Some points, each followed by its number:
tensor([-1.4, -0.3, -0.8,  0.5, -0.8,  0.1, -0.2,  0.4,  0.2, -0.3,  0.7, -0.7,  0.9,  0.5, -1.4,  0.4,  1.7,  0.1,
        -1.1, -0.2,  0.1, -0.5,  0.4, -0.1]) 0
tensor([-0.3,  0.1,  1.4,  0.2,  1.3,  0.9,  0.0,  0.2,  0.2, -0.5,  1.3,  0.4, -1.3, -1.9, -1.6, -0.6,  1.7,  0.2,
         1.1, -0.2,  1.2, -0.2,  0.3,  0.0]) 1
tensor([-0.3, -1.1,  0.8, -0.8, -1.5,  0.7, -1.7,  0.7,  1.4,  0.0,  0.2,  0.5, -0.5,  0.2,  0.8, -0.1,  1.5,  1.2,
         0.5,  0.7,  0.0,  0.1, -0.8,  0.7]) 2
tensor([-0.7, -0.5,  0.2, -0.8, -2.5,  0.2, -0.4,  0.8, -0.6,  1.6,  1.6, -1.4,  0.0, -1.5,  0.9, -0.4,  0.8, -1.4,
         1.5,  0.0, -0.1,  0.1, -1.8,  0.5]) 3
tensor([ 0.4, -1.1, -0.4,  1.1, -0.4,  0.6, -1.0,  1.4,  1.2,  0.2,  0.7,  0.0, -0.3, -0.3, -0.8,  0.3,  0.4,  0.3,
        -1.0, -0.7, -0.3, -1.4, -1.0,  1.8]) 4
tensor([-1.3, -0.5, -0.1,  0.2, -1.4, -1.8,  0.7, -1.4,  0.0,  0.8, -0.9,  0.5, -0.4, -0.3,  0.7,  0.2, -0.2, -1.2,
         0.6,  0.1, -0.2,  1.0, -1.9,  0.4]) 5
tensor([ 0.2,  0.9, -0.9,  1.2, -0.1,  1.1,  0.3, -1.4,  0.0,  0.0,  1.1, -0.8,  0.2, -0.8, -1.2, -0.5,  0.1,  0.3,
        -0.2, -0.6, -0.6, -2.0,  0.8, -0.2]) 6
tensor([ 0.3, -0.6, -0.1,  1.3,  0.0,  1.5,  0.0, -0.4,  0.5, -0.5,  0.2,  0.7,  0.9,  1.5,  0.0,  0.8,  0.4,  0.4,
         0.1,  0.7, -0.9,  1.1,  0.5,  1.0]) 7
tensor([ 0.9,  2.1, -0.9,  0.7,  0.4, -1.1, -0.8, -0.3,  0.7,  0.3, -3.3,  1.5,  0.4, -0.2,  1.0, -1.3, -3.4, -1.7,
        -0.7,  0.0,  1.5,  0.6, -0.4,  0.3]) 8
tensor([-0.4,  2.7,  0.8,  1.7,  1.6, -2.1, -0.4, -0.8, -0.2, -1.3, -0.5,  0.4,  0.8,  1.8, -0.3,  0.3, -2.0, -1.1,
        -2.0, -0.7, -0.6, -0.9,  1.7,  0.0]) 9
tensor([ 0.0,  0.8,  2.0,  0.9,  1.6, -0.9, -0.4,  0.2, -0.2, -1.5, -0.2, -0.3,  0.2,  0.4, -0.3,  0.1, -1.5, -0.8,
        -0.5,  0.1,  0.4,  0.3,  0.5, -0.4]) 10
tensor([-0.4,  1.8, -1.1,  0.1,  1.4, -1.3,  0.2, -1.0,  0.0,  0.5, -0.5,  0.5,  0.5,  1.1,  0.5,  0.1, -0.4,  0.6,
        -0.8,  1.2,  1.0,  0.4,  0.2, -0.2]) 11
tensor([-0.4,  1.2,  2.0,  0.1,  0.7, -0.2,  1.0, -2.8, -1.6, -1.1, -0.7,  0.7, -0.7, -0.1,  0.7, -0.8, -4.0, -1.6,
        -0.6,  0.3, -1.7,  0.2,  1.5,  0.6]) 12
tensor([-0.4,  0.0,  1.3,  0.3, -0.4,  0.9, -0.5,  0.3,  0.3,  1.0,  1.0, -0.7, -0.3, -0.5,  0.3,  0.3, -1.1, -0.3,
         2.1,  0.6,  0.9,  0.5, -0.2,  0.0]) 13
tensor([ 1.4, -0.4, -0.5, -1.3,  1.3,  0.8,  0.0,  0.6,  1.2,  0.1,  0.8,  1.4, -0.5,  0.1,  1.3,  0.6, -0.1, -0.9,
        -0.3,  0.0,  0.1,  1.7,  0.3, -0.9]) 14
tensor([ 0.0,  0.0,  1.6,  0.1, -3.0,  0.3, -0.4, -0.4, -2.1,  0.4,  1.4, -1.9, -0.4, -2.4, -0.4, -0.1,  0.5, -0.8,
         2.3, -0.1, -0.4, -0.6, -2.3,  0.7]) 15
tensor([ 1.0, -0.7,  0.9, -1.7,  0.0,  0.1,  1.2, -1.7, -0.4, -0.2, -0.5,  0.2, -1.0, -1.1, -0.6, -0.2, -1.0, -0.9,
         1.2,  1.3,  0.5,  1.5, -0.6, -1.6]) 16
tensor([-1.2, -0.5,  2.0,  0.5,  0.4, -1.3, -0.3, -0.8,  0.0, -0.2,  2.5, -0.5, -0.2, -2.1, -1.9, -0.8,  1.6, -0.1,
        -0.7,  0.3, -0.8, -1.2, -0.9,  0.4]) 17
tensor([-1.6,  1.1, -0.9,  1.7,  1.7, -2.5, -0.3, -2.4,  0.5, -0.2, -0.7,  1.8,  1.7, -0.3,  1.2,  0.0, -1.7,  0.2,
        -0.6, -0.6, -0.4, -1.3, -1.1,  0.4]) 18
tensor([ 1.0,  2.7,  1.6,  0.5, -1.9,  0.0, -2.3,  2.6,  0.7, -0.1,  0.1, -2.1,  1.7, -0.5, -0.5, -0.6, -0.9,  2.3,
        -0.1,  1.3,  2.1,  0.0, -1.5,  1.0]) 19
tensor([-0.6, -1.3, -0.5,  0.0,  1.5, -2.1,  0.3, -1.2,  0.0, -0.3, -2.6,  1.7,  1.6,  0.6,  1.1,  0.8, -1.0,  1.7,
        -1.2,  0.7,  0.2, -0.8, -0.9, -0.2]) 20
tensor([-0.2, -0.1,  2.2, -1.2,  1.0, -0.4,  0.1, -1.2, -2.4,  0.1,  0.9,  0.7,  1.1, -0.8,  1.1,  0.2, -1.3,  1.5,
         0.2,  1.4,  0.1,  0.8, -0.4, -1.2]) 21
tensor([-0.3,  0.4,  0.6,  0.8,  1.4, -0.2,  1.1, -2.3, -0.2, -0.4, -1.3, -1.3, -1.0, -0.1, -0.7, -1.5, -0.8, -0.5,
        -0.2, -0.6,  0.0, -1.1,  1.4, -0.5]) 22
tensor([-0.6, -1.1,  0.8, -2.0, -1.3,  0.0,  0.7,  2.0,  0.0,  0.2,  1.2, -0.2,  0.2, -0.3,  0.8,  0.5,  1.8, -0.6,
         2.4, -0.1,  0.0, -1.1, -1.3,  2.1]) 23
tensor([-1.0,  0.9, -0.8,  0.1, -0.7, -0.1,  1.3, -3.1,  0.2, -1.3, -0.8,  0.5, -1.0,  0.2, -0.6, -1.4,  1.5, -0.4,
         0.2, -1.4,  1.4,  0.0,  1.7, -1.0]) 24
tensor([-0.1,  0.8,  1.0, -0.8, -0.9, -0.4,  2.3, -1.3, -1.2,  0.3,  0.0, -0.9,  0.0, -0.5,  1.3,  0.3, -1.6, -0.2,
        -0.3,  1.9, -0.1, -0.1, -1.4,  0.3]) 25
tensor([-0.4, -1.3,  1.8, -1.4, -1.1, -1.2, -0.3,  2.2,  1.0,  1.1,  0.3, -1.3, -0.7, -1.4,  0.2,  0.4,  0.6,  0.1,
         1.5,  0.5, -0.3, -0.2, -1.1, -0.3]) 26
tensor([-0.1, -1.2,  0.5, -1.0, -0.8,  0.3, -0.1, -0.1,  0.2, -0.7,  1.3,  0.2, -1.3, -0.3, -1.2, -1.4,  2.2,  0.2,
         1.1,  0.2,  0.6,  1.0,  1.4, -0.9]) 27
tensor([-1.2, -0.2, -1.3, -1.0, -0.6, -0.6,  0.9, -1.3, -0.4,  0.9, -0.4,  0.4,  0.2, -1.0,  0.7, -0.4,  0.8,  0.2,
         0.4,  0.2,  0.9, -0.5, -0.2,  0.0]) 28
tensor([ 0.2, -1.4,  0.8,  0.2,  1.7,  0.6,  0.9, -1.6,  0.1,  0.5, -0.3,  1.1, -1.2,  0.7, -1.1,  0.6,  0.1, -0.8,
         2.0, -0.3, -0.4,  0.3,  1.3, -1.5]) 29
Which three points above are nearest to each new point, looking only along the 8 directions in which the numbered points spread most? Their numbers follow each, nearest first.
tensor([ 0.6, -0.5, -0.1, -0.1,  0.6, -0.5, -1.1,  0.4, -0.7,  0.7,  0.4, -0.1,  0.3, -0.8, -0.2,  0.2,  1.0, -0.3,
        -1.1, -0.1, -1.4,  0.6, -0.6, -0.1]) 2 4 13
tensor([-0.9, -1.5,  1.4,  0.4,  1.0, -0.3, -0.8, -0.4, -0.7, -1.4,  1.4,  0.4, -1.1,  1.9, -1.7, -0.2,  0.4,  0.6,
        -0.6,  0.8, -0.6,  2.1,  1.6, -1.1]) 29 1 7
tensor([-1.0,  0.6, -3.1,  0.7, -1.9,  0.6, -0.2,  0.3,  2.0,  0.2, -1.1, -0.5, -1.2,  1.4, -1.4, -0.6,  2.9,  0.0,
        -0.3, -2.5, -1.4, -1.5,  1.1, -0.4]) 0 6 4
tensor([-0.6,  0.0, -1.2,  1.3,  1.9, -1.3, -0.9, -0.7, -0.3, -0.4, -0.7,  1.3,  0.0, -1.4,  0.1, -0.2, -1.5,  0.8,
        -2.3, -0.4,  0.9,  0.4,  0.0, -1.6]) 11 20 18
tensor([ 0.0, -1.4,  1.0,  0.5,  0.5,  0.3,  1.5, -0.1,  1.3, -0.1, -0.8, -0.4,  0.1, -0.6, -1.1,  0.0, -0.5, -1.3,
         1.5,  0.6, -0.7, -0.4,  0.0, -0.1]) 13 29 14
tensor([ 0.6, -1.5, -1.6, -1.7,  0.2,  1.7,  0.3, -0.1, -0.3,  0.3,  0.0,  0.0, -0.7,  0.5,  0.8,  1.3,  0.7, -0.7,
        -0.8, -1.3, -1.1, -1.0,  0.9, -1.1]) 7 14 29
tensor([ 0.2,  0.5, -2.4,  0.7, -0.4,  2.3, -0.3,  0.8,  0.5,  0.6,  0.3, -0.2, -0.5, -1.7, -1.1,  0.0,  0.7,  0.8,
        -0.4, -1.3, -0.1,  1.6,  0.4,  0.8]) 0 2 7
tensor([ 0.3, -0.4, -0.3, -1.3, -0.3, -0.3, -1.0,  1.9,  0.9, -1.0, -0.3, -0.5,  0.9,  0.4, -1.4,  0.0,  0.9,  0.5,
        -0.7, -0.4,  2.0,  0.3, -1.2, -1.0]) 2 0 4
tensor([ 0.5,  0.6,  2.0, -0.2,  0.3,  0.7,  0.4,  1.4,  1.7,  0.6,  0.5, -1.0,  0.2, -0.3,  0.1, -0.2,  0.1,  0.2,
         2.1,  0.9,  1.4,  0.0, -0.2,  1.1]) 13 2 26
tensor([ 1.3,  0.0, -1.3, -0.8, -0.9,  1.7,  0.6, -0.9, -0.1,  0.2,  0.6,  1.1, -0.3,  0.5,  0.2,  0.7,  0.4, -0.5,
        -0.3, -1.4, -0.3,  1.4,  1.6, -0.4]) 7 14 29
tensor([ 0.0, -0.2,  0.5,  1.5,  3.1, -2.4,  1.9, -2.2,  1.3,  0.1, -3.4,  0.9,  0.6,  0.2, -0.5, -1.0, -2.0,  0.3,
        -0.3, -0.1, -1.0,  2.2,  1.0, -1.3]) 11 22 20
tensor([ 1.2,  0.1, -0.7,  0.7,  0.1,  1.2, -0.1,  0.4,  1.0,  0.5, -0.8, -0.4, -0.6, -1.2, -0.6,  0.4, -1.5, -0.6,
         0.3, -0.3,  0.2, -1.2, -0.2,  1.6]) 13 4 10
tensor([-0.4, -0.2,  0.0,  0.7,  0.0, -1.2,  0.8, -0.5,  0.5, -0.5,  0.0,  1.2,  0.8,  1.7,  0.6,  0.8, -1.5, -0.5,
         0.5,  0.4, -1.0,  0.0,  2.0,  0.4]) 7 11 14
tensor([-0.1,  0.2,  0.6,  0.2, -0.5,  1.3,  0.0,  0.5, -1.1,  0.1, -0.4,  0.2, -0.2, -1.0, -0.1,  0.9,  0.7, -1.6,
        -0.2, -0.3, -0.4, -0.1, -0.8,  0.0]) 13 2 4
tensor([ 0.1, -0.3,  1.8, -1.0,  0.5, -0.1,  0.1,  1.0, -0.3, -0.8,  0.7, -0.9, -0.9, -0.9, -1.2,  0.6, -0.9, -1.7,
         0.8,  0.4, -0.5,  0.9,  0.9, -0.1]) 13 1 10
tensor([ 0.0,  0.4,  1.2, -0.3, -2.0,  0.8,  0.6,  0.4,  0.1,  0.7,  1.1,  0.9, -0.5, -2.8,  0.2, -0.4,  1.3,  0.5,
         2.8,  0.8, -0.5, -1.2, -2.6,  0.1]) 3 23 26
tensor([ 0.6, -0.2, -1.7,  0.2, -0.6,  2.4, -1.2, -0.7,  1.3,  0.1,  0.0,  0.1, -0.1, -1.6, -1.4, -2.4,  1.1,  0.8,
        -0.3, -1.6,  1.0, -0.9, -1.9,  0.3]) 0 6 4
tensor([ 1.1,  0.0, -0.3, -0.6, -0.5,  1.0, -1.4,  2.4, -0.4,  0.6,  0.6, -0.2,  0.7,  0.0,  0.2,  0.5,  0.6,  0.6,
        -1.4,  0.4, -0.5, -0.3, -1.0,  1.0]) 2 4 7
tensor([-0.3, -1.2,  0.5,  0.5, -2.4,  2.1, -1.5,  0.3, -1.0, -0.4,  0.9,  0.2,  0.1, -0.1, -0.2, -0.6,  1.7,  1.9,
         1.3,  0.9,  1.0,  0.0, -1.8,  0.5]) 2 23 0
tensor([-0.2,  0.2, -2.0,  1.4, -1.0,  1.5,  0.0,  0.3, -0.2,  1.0,  0.7, -0.6,  0.4,  1.1,  0.2, -0.2,  2.3,  0.8,
        -0.3, -0.4, -0.4,  0.1, -0.8,  0.7]) 0 7 4
tensor([ 0.3,  0.1,  0.1, -0.6,  0.6,  1.0,  1.2,  1.3,  0.2, -1.3,  0.0, -0.5,  0.0,  0.1, -0.2,  0.1,  0.8, -0.6,
         0.1,  1.0,  0.5,  0.0, -0.3,  0.7]) 13 2 7
tensor([ 0.1,  0.0,  0.4,  0.6, -0.1,  1.9,  0.9, -0.4,  0.3, -0.7,  0.1,  0.2, -0.3,  0.3,  0.2,  0.6,  0.6, -1.1,
        -0.1, -0.6, -1.1, -0.1, -0.3,  0.2]) 7 6 13
tensor([ 0.0,  1.4,  0.1,  1.3, -0.5, -0.5,  0.4, -0.8, -0.8, -0.1, -0.1,  0.0, -1.3,  0.0,  0.0,  0.4, -1.7,  0.0,
         0.0, -0.3,  0.1,  0.0,  1.3, -0.4]) 22 10 6
tensor([-0.8, -1.8,  2.0,  0.8, -1.5,  0.0, -0.2,  3.1,  0.8,  1.0,  0.4, -0.8, -0.2,  0.1, -0.8,  0.8,  0.5,  1.1,
         0.0,  0.8,  0.9,  0.0, -0.6,  0.8]) 2 26 4
